Some points, one per row:
-35|-24|11|12|-4|-24|-17|37|16|31|-4|-18|12|4|8|4|0|-4|-2|-22|27|13
-11|65|-28|16|5|32|26|-26|16|-32|-23|82|56|25|8|22|-18|-26|2|36|1|18
13|19|19|1|-9|-11|-19|19|4|-1|6|1|-2|5|-4|29|-8|3|15|-11|11|13
-15|50|7|-33|-6|4|-23|-56|-29|16|17|85|6|-35|-29|-17|23|4|23|4|-12|-29
-39|-19|23|-10|6|-33|-8|39|5|34|11|-31|-11|-5|-5|-7|7|12|9|-28|18|2
38|64|-14|16|24|24|20|6|4|-30|-19|88|25|12|15|24|-16|-20|-2|31|-1|10
32|35|44|-34|-19|-19|-29|-21|3|-18|-12|58|-2|6|-14|-1|-40|-3|10|-10|-20|-20
21|9|10|0|-1|-23|-19|23|14|15|-4|-20|-21|3|12|6|-2|7|1|-15|21|8
42|70|3|-6|5|-7|-21|-6|-10|22|22|80|-21|4|-4|29|19|5|38|5|22|13
55|39|-17|21|28|2|7|42|41|-28|-27|16|15|43|28|23|-44|-28|-25|4|30|32
-42|-26|22|2|-10|-41|-13|32|9|27|22|-42|-2|-3|-2|-15|16|13|12|-33|14|3
-38|-15|18|-3|-5|-27|-17|37|10|23|1|-16|-1|-11|-2|-5|-4|5|0|-32|15|8
-22|4|27|4|-9|-23|-17|22|-12|17|13|-20|-19|-30|3|4|3|20|5|-39|5|0
21|49|10|-23|2|3|10|-3|2|1|-4|56|-4|-13|4|12|-26|3|15|-9|9|-9
20|0|-15|26|38|6|12|61|30|-2|-11|-13|10|20|31|27|-24|-23|-20|-4|41|36
19|10|12|14|14|-16|-6|48|18|2|-12|-9|-10|8|25|18|-23|-18|-12|-2|47|29
3|-1|11|15|8|-26|-3|39|11|1|14|-22|-15|-3|7|6|-14|4|0|-17|35|10
-21|53|-1|-15|-12|12|4|-17|-4|-21|14|83|28|-7|5|0|0|2|28|28|-7|-2
-23|32|-13|-26|-16|34|14|-45|-13|-11|5|84|44|13|5|2|-18|-7|24|17|-28|-7
4|2|3|9|5|-4|-1|47|15|5|-6|-17|-6|16|22|23|-14|-8|-8|-10|39|21
-19|48|-13|-14|1|9|14|-21|-6|-2|7|77|16|-2|-2|9|-3|-6|23|23|1|-19
-33|-23|22|7|-1|-31|-14|44|1|19|22|-28|-8|0|12|-3|0|-1|3|-34|30|3
-43|-88|6|-38|-33|16|-4|-127|-86|12|28|-95|-32|-60|-74|-64|55|35|8|3|-105|-67
-19|26|24|-2|1|-16|-21|31|27|-5|-28|22|16|14|17|26|-36|-18|-18|-22|23|1
-27|-33|2|-11|-19|-14|2|-89|-62|0|35|-32|-26|-66|-53|-23|67|11|0|45|-50|-28
2|71|2|-39|3|-18|-11|-5|-30|5|32|66|-24|-11|-24|-6|5|16|32|-1|2|-15
4|-54|-81|-7|25|63|50|-78|1|-63|-62|-61|5|-12|-15|-29|13|-18|-26|65|-75|-42
-17|2|1|11|10|-2|-8|52|23|9|-11|-6|20|13|17|18|-15|-10|-20|-3|37|21
-49|-24|21|-2|-13|-19|-22|37|13|39|22|-22|-12|-13|-2|-9|6|10|7|-37|16|4
-47|-23|18|1|9|-18|-21|45|2|30|7|-25|-6|-8|3|-11|1|9|-3|-28|29|9
-21|-49|-56|-4|12|69|37|-80|-15|-49|-37|-34|31|-9|-20|-15|3|-16|-25|43|-57|-16
59|34|1|13|24|4|0|37|21|2|-25|23|-16|16|26|33|-31|-6|-1|2|30|30
-30|-10|2|16|10|-26|-4|55|31|18|-7|-19|18|10|12|12|-9|-1|-23|-17|34|18
10 more points follow, each with its number after it:
-41|-10|2|14|1|-22|2|53|11|21|9|-14|14|9|12|-5|-6|2|-18|-24|43|18 0
-39|-23|13|0|6|-11|-16|46|17|17|12|-20|-11|8|7|8|1|18|-11|-34|25|2 1
-13|1|-8|30|28|-7|1|74|23|1|-17|-4|20|20|30|28|-14|-3|-28|-3|47|28 2
63|48|-8|17|11|3|-2|29|20|-16|-19|32|-8|3|15|23|-18|-8|9|12|22|16 3
39|0|-66|14|19|69|59|-65|-1|-47|-41|-23|32|34|24|-3|14|-35|-42|103|-18|0 4
33|24|6|10|18|-22|12|28|18|4|-2|-3|-23|12|10|22|-5|2|3|-7|29|17 5
7|41|29|-27|-11|-30|-35|-26|-27|14|24|54|-30|-21|-28|-18|10|17|41|-13|-20|-24 6
-20|8|41|-10|-11|-35|-20|23|9|15|17|-22|-19|-15|-14|-11|-15|13|5|-37|-6|-15 7
-6|60|-18|-12|11|40|29|-27|11|-52|-52|95|69|30|16|17|-42|-27|-14|44|-21|33 8
-55|-3|-50|14|8|61|44|-43|10|-50|-40|37|80|25|2|22|-34|-30|-13|46|-24|12 9
Which three of these numbered points are nearest to each point below, ignoring the 2 directions in which the first points spread most? Their numbers follow each, nearest first.
-18|-19|-28|-1|14|50|43|-66|-17|-35|-14|-5|38|-7|-11|-9|25|-8|1|46|-36|-19 > 2 0 8
55|44|6|14|25|-2|2|43|13|-11|-14|22|-5|10|31|26|-19|-17|-2|11|23|24 > 3 5 2
40|32|3|18|-8|7|2|38|11|-7|-7|13|-10|-10|5|11|0|-30|8|-10|10|15 > 3 5 1
11|7|1|6|10|-15|-7|27|4|12|14|-18|-12|3|10|13|-9|2|4|-13|24|21 > 5 3 1
-71|5|2|0|-7|43|22|-66|-24|-34|-16|38|70|-2|-16|-18|-11|-1|-3|7|-41|-8 > 8 0 9
55|46|-2|-5|29|-7|-5|29|11|-3|3|33|-16|31|15|2|-16|-10|2|-4|6|8 > 5 3 7
10|9|43|-24|-11|-43|-28|10|5|9|-12|1|-17|9|1|0|-17|3|13|-21|2|-2 > 7 6 5
25|-7|20|-19|-28|-41|-33|-8|-34|50|45|0|-63|-41|-26|-22|36|46|56|-52|-4|-25 > 6 7 5
13|10|-3|32|16|-11|-1|63|36|-2|-15|0|13|13|18|28|-30|-14|-11|-5|42|32 > 2 3 0
-53|-55|-51|-2|3|69|24|-77|-20|-51|-17|-31|40|-1|-26|-24|-21|-20|-3|46|-69|-35 > 9 8 2
-44|-63|-19|-28|-7|21|-1|-99|-46|-13|2|-58|-3|-30|-52|-40|32|12|6|14|-89|-43 > 1 0 2
-33|-30|23|4|-2|-30|-21|48|8|26|30|-32|-10|-5|8|1|10|18|-5|-29|14|7 > 1 0 7
-37|13|-31|24|14|65|42|-37|14|-33|-55|59|74|15|13|22|-4|-36|11|52|-6|-9 > 9 2 8
-9|-16|-31|-7|11|48|37|-74|-8|-16|-1|-20|38|1|-2|-9|13|-6|-12|42|-47|-5 > 2 8 0
86|-89|-78|4|0|97|70|-127|-18|-57|-24|-76|-5|7|-14|-50|37|-24|-53|77|-87|-31 > 4 3 2
-36|-16|28|19|1|-35|-11|46|6|24|7|-24|11|-13|2|0|-1|10|-12|-37|33|11 > 0 1 7
29|93|-28|3|8|-20|-20|-10|-11|3|7|101|-8|-12|-1|25|9|19|28|16|21|20 > 6 5 7
33|61|-3|-1|5|0|1|-1|8|1|-3|74|-14|-12|7|10|7|-4|23|-6|13|4 > 5 7 3
26|59|15|-21|-8|6|-9|-31|-3|-39|-28|83|34|28|-18|2|-53|-5|7|12|-31|-24 > 7 1 0
-23|37|19|-28|-18|-17|-16|-43|-23|15|26|61|-5|-29|-6|-7|28|11|45|3|-15|-21 > 6 7 1
30|49|37|-8|-42|-2|-12|-49|7|-45|-21|89|38|30|-9|-8|-46|-11|6|7|-27|-27 > 7 1 6
55|-77|-54|2|18|77|67|-123|-47|-46|-24|-78|-21|-3|-10|-40|34|-9|-47|66|-86|-16 > 4 2 3
54|35|4|1|4|-6|-2|35|20|-2|-10|16|-31|0|8|7|-21|-10|-2|-5|30|9 > 3 5 7
34|28|27|-20|-17|-30|-10|-8|-13|14|24|29|-29|-23|-23|-12|0|13|31|-25|-9|-15 > 6 7 5
57|-63|-51|10|-15|103|39|-127|-29|-61|-14|-44|14|7|-11|-24|46|-44|-64|70|-59|-25 > 4 2 3
-59|11|-30|-15|8|64|30|-55|-5|-52|-23|43|66|33|-9|2|-27|-8|-5|34|-31|-20 > 9 8 0
16|-14|42|-28|-5|-37|-14|10|-24|41|21|-19|-43|-4|-35|-12|11|5|32|-23|1|-17 > 6 7 5
109|-127|-51|-8|-40|120|73|-127|-25|-73|7|-82|-44|45|0|-70|95|0|-56|82|-119|-24 > 4 3 5
-24|-21|16|3|-9|-20|-11|36|3|19|18|-31|-10|-7|7|-5|2|15|3|-27|23|3 > 1 0 5
127|-127|-88|-8|-16|127|77|-127|-57|-78|-30|-127|-86|-16|-48|-84|48|-16|-81|98|-127|-74 > 4 3 5
3|49|4|-13|6|9|-5|-28|-3|-7|7|71|1|-13|-5|-7|0|14|19|-3|-27|-20 > 7 1 6
33|37|-20|36|38|20|27|73|43|-24|-30|13|28|40|42|48|-49|-23|-30|29|58|38 > 2 4 8
